In the data rows, 128 means zero.
Some points, one per row:
[123 135  82 195  59  19 115 211 146  96 118 160 237 159  89 157 127 235
 178  54 150 103]
[168  87 102 129 129 170 152 110 138 151 122 147 109 115  93  90 133 135
  88 158 122 148]
[146  75 119 122 149 169 140 105 120 154 125 130 113 119 103 114 151 100
 100 161 115 145]
[148  98 105 150 151 183 151 121  76 151 112 121  81 101 126  98 130 128
 113 154 122 156]
[107 152 200  41 132 175 160 126 146 149 134  98 107  94 182 119  93  81
 147 113 106  99]
[118  96  91 163 172 130 122  77 138 129 145 156  93 134 103 135 173 172
  86 154  89 173]
[ 78 152 187  71 140 168 169 128 147 142 142  85  91  88 184 117  80  66
 162 124 109 127]
[116 167 168  61 135 182 152 100 117 142 132 100  99 120 200  97 112  71
 131 124 121  99]
[137 176 159  92 136 178 120 118  86 141  84  83  91 135 191 108 111  99
 125 134 119 120]
[116 174 166  68 129 164 119 103  81 152 126 101 103 123 212  98 119  93
 122 154 120  94]
[126 138 132 112 143 170 147 104  78 170  83  99  94 130 155 110 109  91
 117 159 123 129]
[145 116 130 139 138 193 145 139  95 159  97  97  88 113 136 103  93 104
 115 136 136 143]
[ 90 163 185  61 153 167 147 124 134 152 104  75 112 101 184 117  87  76
 158 134 107 108]
[157  83 135 186 153 176 153  91 134 142  96 130 107 102 106 102 129  91
 110 144 127 142]
[115 111  88 202  94   4  93 171 154  91 196 161 179 175  63 196 149 188
 160  88 158 116]
[119  96  83 135 162 117 127  92 172 117 191 150  92 137  95 132 187 175
  78 150 103 164]
[158 102 101 136 153 165 134 120 111 138 158 138  86 129 100  85 124 146
  96 166 102 162]
[157 157 173  70 114 172 155 134  83 126  64  96 115 119 167 107  97  71
 133 147 134 126]
[162 140 141  79 125 183 135 108  99 152  94 104 101 128 158 120 101 116
  99 154 126 121]
[121  97  86 165 116  32  53 147 155  81 244 167 174 162  78 221 168 176
 155  99 150 116]
[167 112 113 181 145 160 118  80 119 141 121 122 107 136  99 105 159 123
  85 154 121 149]
Then 12 other points, each followed by its number:
[120 198 157  49 135 171 151  98 139 145 104  89  97 115 193 121 110  73
 145 130 109  98] 0
[125 117 101 186  78   3  95 187 169  80 150 154 193 166  70 186 136 190
 173  86 163 129] 1
[ 78 171 189  64 136 163 159 113 155 133 146  81  92 103 190 106  92  65
 160 125 121 109] 2
[165  92  93 169 147 150 123  92 140 126 154 170  97 123 101  87 146 136
  93 162 104 174] 3
[128  93  93 146 167 148 123 127 156 130 116 179  95 134 115  99 147 124
  86 154  89 168] 4
[129 103  93 132 171 152 113  97 135 127 149 181 104 139 119 105 159 125
  78 144  96 169] 5
[122 147 148  62 145 179 152 104 111 136 139  88 101 119 219 115  92  64
 132 128 129 116] 6
[157 125 173  92 133 179 150 129  84 150 106 111 104 116 142 123 106  45
 122 132 132 123] 7
[106  81  99 212 152  69 103  78 154 116 133 163 110 133  93 173 186 217
  88 157 119 154] 8
[133 107 149 145 121 172 146 119  68 163 142 116  79 120 148 101 109  81
 103 147 131 155] 9
[139 106 138 130 144 191 137 126 105 150 133 129  87 102  98  85 117  99
 120 146 139 144] 10
[110 105  97 148 109  17  80 134 179  90 255 180 147 150  65 198 164 216
 136 107 157 109] 11
Which of these numbered points is nearest to each point below by angle, seen from the average point of the first points? Its number follows each.
[114 176 155  57 133 174 157 108 123 129 126  87 114 112 217  96 114  69
 128 136 125  98] > 6
[ 92 110  82 150 172 127 119  96 146 100 184 157  95 136  91 139 179 145
  88 160 108 173] > 5
[107 108  82 185 148  97  79  73 191 109 172 177 129 157  86 162 168 179
  82 148 108 157] > 8
[116 181 172  64 144 164 149 108 115 150  97  91 103 113 198 105 104  86
 127 135 123  92] > 0
[139 154 173  92 134 179 139 144 123 140  44  82 102 125 169  88 111  99
 131 124 117 131] > 0
[124 112 105 187 134  56  82  64 178  97 150 160 127 148  70 194 175 195
 109 152 137 147] > 8
[ 88 153 193  70 144 169 165 129 139 132 133  84 114  93 187 110  83  48
 161 120 115 118] > 2
[118 132  86 202  55  30 120 218 151  98 110 160 242 152  92 150 114 221
 194  45 149 103] > 1
[ 95 189 171  61 144 173 149  94 127 139 101  93 112 112 206 110  94  90
 135 134 116  96] > 0
[169 125 105 119 140 187 133 134  98 159  90 113  97 121 126  67 124  97
 131 147 115 155] > 10
[101 178 160  66 126 192 160  98 119 148 122  97 103 109 192 102  97  88
 133 125 127  98] > 0
